In the rows, 128 means zero.
One turn sends every row of this set to another row. A few are shown first. Where does it send the rows asked after them?
Gud: [117 108  94 109 121 134 128 133 113 143  87 169]
visiz: [137 132 108 148 139 159 147 140 142 133 115 160]
posa: [128 126 105 123 137 146 125 126 141 138  96 174]
vil: [130 117 127 143 151 145 120 172 158 150 104 144]
Tagom: [ 96 130  91 138 114 118 149 137 150 139  91 145]
rop: [128 103  96 126 128 151 144 168 100 145 124 118]
Ropi: [138 122 103 149 136 161 157 158 121 138 129 132]
lam: [113 131 108 115 129 130 123 184 126 153 123 116]
kor: [119 141 140 144 120 139 130 148 127 169 124 122]
fona: [120 131 103 101 133 110 114 161 117 153 104 120]
naf: [118 125 120 135 139 145 125 188 146 151 123 126]
vut: [123 116  97 159 132 123 161 140 142 141  96 118]
rosi: [140 122 106 145 142 162 149 158 125 137 129 126]
Gem: [115 110  96 102 124 134 120 133 117 143  89 165]
vadam: [120 130 135 135 118 130 128 147 111 173 117 110]
Turud: [120  98  90 110 118 135 137 153  92 146 101 141]
lufa: [118 115 136 126 118 123 120 141 106 177 101 121]
Ruge: [117  97  92 104 120 137 128 155  95 148 103 137]
vanu: [113 133  94 149 127 119 157 132 151 137  95 132]
nenaz: [114 136 144 145 121 144 123 143 141 168 114 142]
sog: [137 118 124 129 154 126 112 148 151 152  85 150]
Ramu: [ 88 107  92 134 108 120 145 152 140 143  88 144]
Nenul: [129 106  94 130 125 148 150 165  97 143 121 122]
Garil: [139 132 109 145 145 160 141 138 145 136 117 155]
mapi: [132 124 111 107 146 109 110 143 131 153  84 137]
gadan: [115  94  99 155 125 125 158 154 131 146  91 117]
Mip: [ 98  90  95 143 114 125 152 161 132 148  87 130]
Zume: [114 113 141 126 119 128 113 136 119 177  91 141]
Liv: [127 124 102 127 132 145 133 127 137 136  95 179]
sabaz: [112 123 146 136 120 138 116 137 136 173  98 151]

vadam goes to lufa
posa goes to Garil
Liv goes to visiz
Where do these go?
mapi goes to sog
Mip goes to Ramu

One turn sends every row of this set to another row. A few are shown first. Where does it send the rows asked after them?
muv: [120 121 166 122 118 119 116 130 119 117 139 175 113 121 152 153 115 141
 158 111 148 112 112 101 102 115 113 103 121  97 113 131]
Fodu: [105 141 139 106  91 146 161 141 117 147 121 143 135 140 131 167 105 157
 139 117 128 116 142 126 119 108 136  91  98 125  99 134]
Vokob: [138 107 160 112 105 131 130 127 129 112 156 175 137 132 127 122 102 184
 139  76 142 123 126 150 102 132 151 129 120 114 140 136]
Mogez: [133 143 159 131 124 161 146 108 103 111 127 111 131 146 117 160 122 161
 181 111 132  88 142 111 123 131 146 134 116 135  89 136]
gup: [143 114 171 100 105 148 165 135 138 100  88 161 119 116 114 152  96 155
 130  98 154 109 124 141 116 135 171 113 104 126 100 144]
pup: [136 151 150 124 113 154 152 130 116 115 141 148 113 102 132 136 127 195
 112 108 135 106 138 114 122 155 126 116 104 143 114 149]
Bugu: [129 111 175 118 103 172 143 123 114 106 128 124 118  97 114 151 123 153
 135  98 127 126 138 158 102 113 154 115 117 163  84 139]
kuda: [140 138 153 130 161 144 145 123 137 124 150 137 131 118 137 134  93 169
 127 130 136 109 125 111 122 116 153 120 122 122 122 117]
doz: [ 98  97 149 114  99 119 133 121  89 103 119 132 125 129 129 112 108 159
 163 133 136 136 122 133 126 122 124 138 123 147  98 149]
razug: [107 127 170  84 119 135 128 123  92 105 137 163 116 146 128 130 122 172
 157  95 116 124 105 123 113 130 134 144 110 173 120 149]
moke: [120 112 169 142 110 145 114 116 104 103 112 175 139 165 158 140 101 152
 158  83 148 124 147 112 119 122 159 127 118 136  88 112]
Vonom: [115 104 186 101 127 147 130 152 112 139 130 170 108 143 114 146 118 153
 138  91 152 103 125 112 114 110 112 129  92 154 109 160]
Pag: [139 112 158 117 129 167 131 129 118 100 105 149 140 138 127 128  96 153
 149  79 142  98 115 140  78  94 167 116  88 140 103 145]
tib: [153 101 167 114 133 115 131 111 139 107 116 146 109 129 130 107 124 150
 164  91 151 133 128 140 105 139 128 119 109 140  75 122]
pepab: [124 114 129 116  77 139 133 113 100 117 116 188 145 136 126 146 129 139
 121 126 135 128 133 132 105 142 148 117 115 131 118 125]
Lalal: [129 162 179 115 116 142 123 122 122 125 106 149 124 138 119 122 133 157
 180 127 153 125 109 104 125 131 150 123  94 127 113 116]
ves: [141  90 173 145 148 155 139 111 108 111 151 152 131 113 133 120 120 164
 134 135 140 104 137 126 100 139 113 103  96 128 115 127]
nilig: [125 115 145 133  96 154 151 129  98 127 132 157 120 141 160 161 101 137
 139 128 139 102 111 151  87 137 158 122 121 121  80 128]
rimu: [125 128 189 124 116 154 148  95 146 116 129 140 130 137 146 150 144 164
 156 122 145 124 131 100 101 159 158 120 116 155 105 119]
Dab: [111  85 143 137 118 141 125 123 110 129 117 145 138 146 121 129 110 170
 135 110 164 106 148 100 126 104 118 141 122 144 106 159]

gup goes to kuda
pepab goes to Lalal
doz goes to razug
Where do these go?
Vokob goes to muv
pup goes to Fodu

One turn sends every row of this set to another row. A few are shown first. Where does it send the rows asked after them?
led: [147 109 147 124 109 139 160 128 136 115 126 152 139 130 155 106 124 151
 145 140 142 140 136 151 118 115 160 126 115]
Befe: [102 124  99 124 121  99 140 146 107  94 124 116 105 116 132 115 127 136
 104 111 133 152 141 120 124 123 128 140 125]
dorip: [150  92 153 129 122 155 153 106 144 119 131 148 150 138 158 117 115 130
 130 132 126 122 132 142 103 136 137 141 109]
Lotil: [103 124  91 126 123 102 143 138 105  90 124 115 113 115 129 118 122 135
 108 112 135 152 140 119 134 120 122 135 120]
fisod: [123 122 158 157 136 170  96 140 134 122 138 115 145 135 147 136 125 103
 155 120 125 124 119 140 142 132 121 136 139]
Vonof: [103 112  97 120 122  98 134 138 103  91 121 123 108 127 127 118 122 126
 109 112 141 157 142 125 135 122 123 135 122]
Kemes: [145  83 146 103 111 101 145 122 130 138 127 128 134 121 146 119 142 150
 133 135 140 151 131 138 128 119 146 115 109]
Ruzo: [101 126  93 123 121  97 130 138 113  88 125 123 110 117 135 118 126 141
 111 118 135 150 140 114 130 119 126 142 117]
mina: [130 134 157 159 131 167  98 135 136 127 139 111 139 135 150 143 129 109
 150 118 126 128 116 134 145 129 109 139 134]
sep: [120 133 159 158 127 163  97 135 140 130 137 115 150 131 153 142 133 111
 149 117 120 131 115 136 138 131 110 141 136]
vuv: [102 111 135 138 103 115 112 111 142  96 140 109 125 138 138 123 141 101
 131 109 128 151 109 113 145 141  92 140 124]
tama: [120 144 124 142 144 146 118 177  97 116 130 123 136 112 136 129 114 138
 129 118 132 126 147 136 120 107 137 131 131]
Gule: [116 135 118 142 149 145 120 172 100 116 129 130 131 121 141 128 109 136
 128 119 139 124 153 145 128 108 147 129 137]
sol: [103 122 101 118 118  98 133 145 106  89 126 123 109 116 130 119 124 127
 108 111 135 148 142 109 128 117 119 140 121]
kaze: [121 129 155 160 133 166 101 135 140 127 141 113 148 124 151 138 129 108
 151 122 124 124 115 134 148 127 112 138 136]
saziv: [149  83 149 103 116 108 145 121 126 138 121 125 136 119 143 117 147 148
 130 133 142 154 127 136 126 119 148 114 114]
Serev: [105 110 135 138 101 114 118 109 138 105 133 109 116 133 141 123 144 102
 124 113 125 160 105 114 142 140  92 147 124]
digom: [151  69 151 110 126 124 140 104 135 141 136 126 145 127 150 125 131 128
 118 126 121 134 128 130 111 142 126 130 103]
Niv: [104 124  98 125 123 100 136 141 109  92 123 114 102 126 130 118 124 137
 103 112 139 146 141 119 134 118 122 138 120]
pem: [107 110 129 140 109 117 114 106 143 100 144 102 119 133 140 118 147 109
 131 115 126 158 104 111 148 144  99 140 121]
dula: [117 145 115 146 149 148 122 166 107 120 134 126 142 111 144 132 110 142
 127 118 131 122 150 140 129 107 140 130 134]
Nadiv: [112 111 134 140 107 121 116 106 138  99 135 104 110 138 136 123 142 104
 124 113 130 156 108 117 150 137  90 144 120]
lorid: [108 108 132 140 105 120 122 105 139  98 132 103 119 127 135 124 140 102
 132 116 126 155 104 112 152 139  95 144 123]
Robim: [124 130 153 165 132 169 103 136 130 136 145 109 147 131 149 135 132 112
 149 120 123 130 108 130 138 135 111 137 134]
veke: [122 147 119 145 148 147 119 170 107 119 128 122 130 121 143 138 111 142
 129 116 136 117 151 136 128 109 141 132 133]
Kogen: [119 133 159 161 129 166  97 141 135 122 143 109 151 134 145 132 131 113
 151 116 123 126 114 139 137 129 109 132 133]
pituk: [145  97 153 128 118 153 153 106 141 116 131 154 153 141 165 116 118 130
 125 133 128 124 138 138 100 134 137 138 113]
lunip: [109  99 136 138 109 122 111 106 137  96 131 108 121 140 133 126 139  96
 136 113 129 156 108 121 149 145  97 142 123]
Tudap: [142 110 149 124 101 130 159 131 131 116 125 151 140 131 159 110 127 152
 144 143 140 140 138 150 118 115 158 125 113]
bosen: [148  96 155 132 115 155 154 112 136 119 135 148 150 138 163 117 115 130
 129 135 123 123 136 141 100 137 137 138 109]
neped: [119 146 116 147 144 150 118 168  99 123 125 131 139 114 143 135 110 143
 129 123 133 121 143 131 122 108 140 140 129]
buno: [149  84 140 104 114 107 150 123 130 138 125 133 133 120 143 116 140 149
 134 131 145 152 130 138 130 118 149 116 112]
tumog: [151  67 146 109 126 124 143 101 138 143 130 129 144 127 145 126 131 129
 121 122 128 134 126 127 115 139 127 131 105]
Dez: [117 148 122 143 147 147 117 172 110 119 128 122 138 115 146 135 116 144
 130 115 128 124 149 142 118 112 145 134 135]
Sopa: [142 111 149 125 104 132 158 126 134 113 122 149 144 134 157 107 131 153
 142 139 144 145 136 150 117 115 158 119 117]
Libuz: [151  70 151 108 129 128 140 103 133 142 129 131 145 125 151 126 132 125
 114 126 126 134 129 123 108 137 127 133 110]

Sopa goes to saziv
Nadiv goes to mina
Where do these go?
lunip goes to fisod
sol goes to vuv
Dez goes to Befe
Ruzo goes to pem
buno goes to tumog
digom goes to bosen
dula goes to Lotil

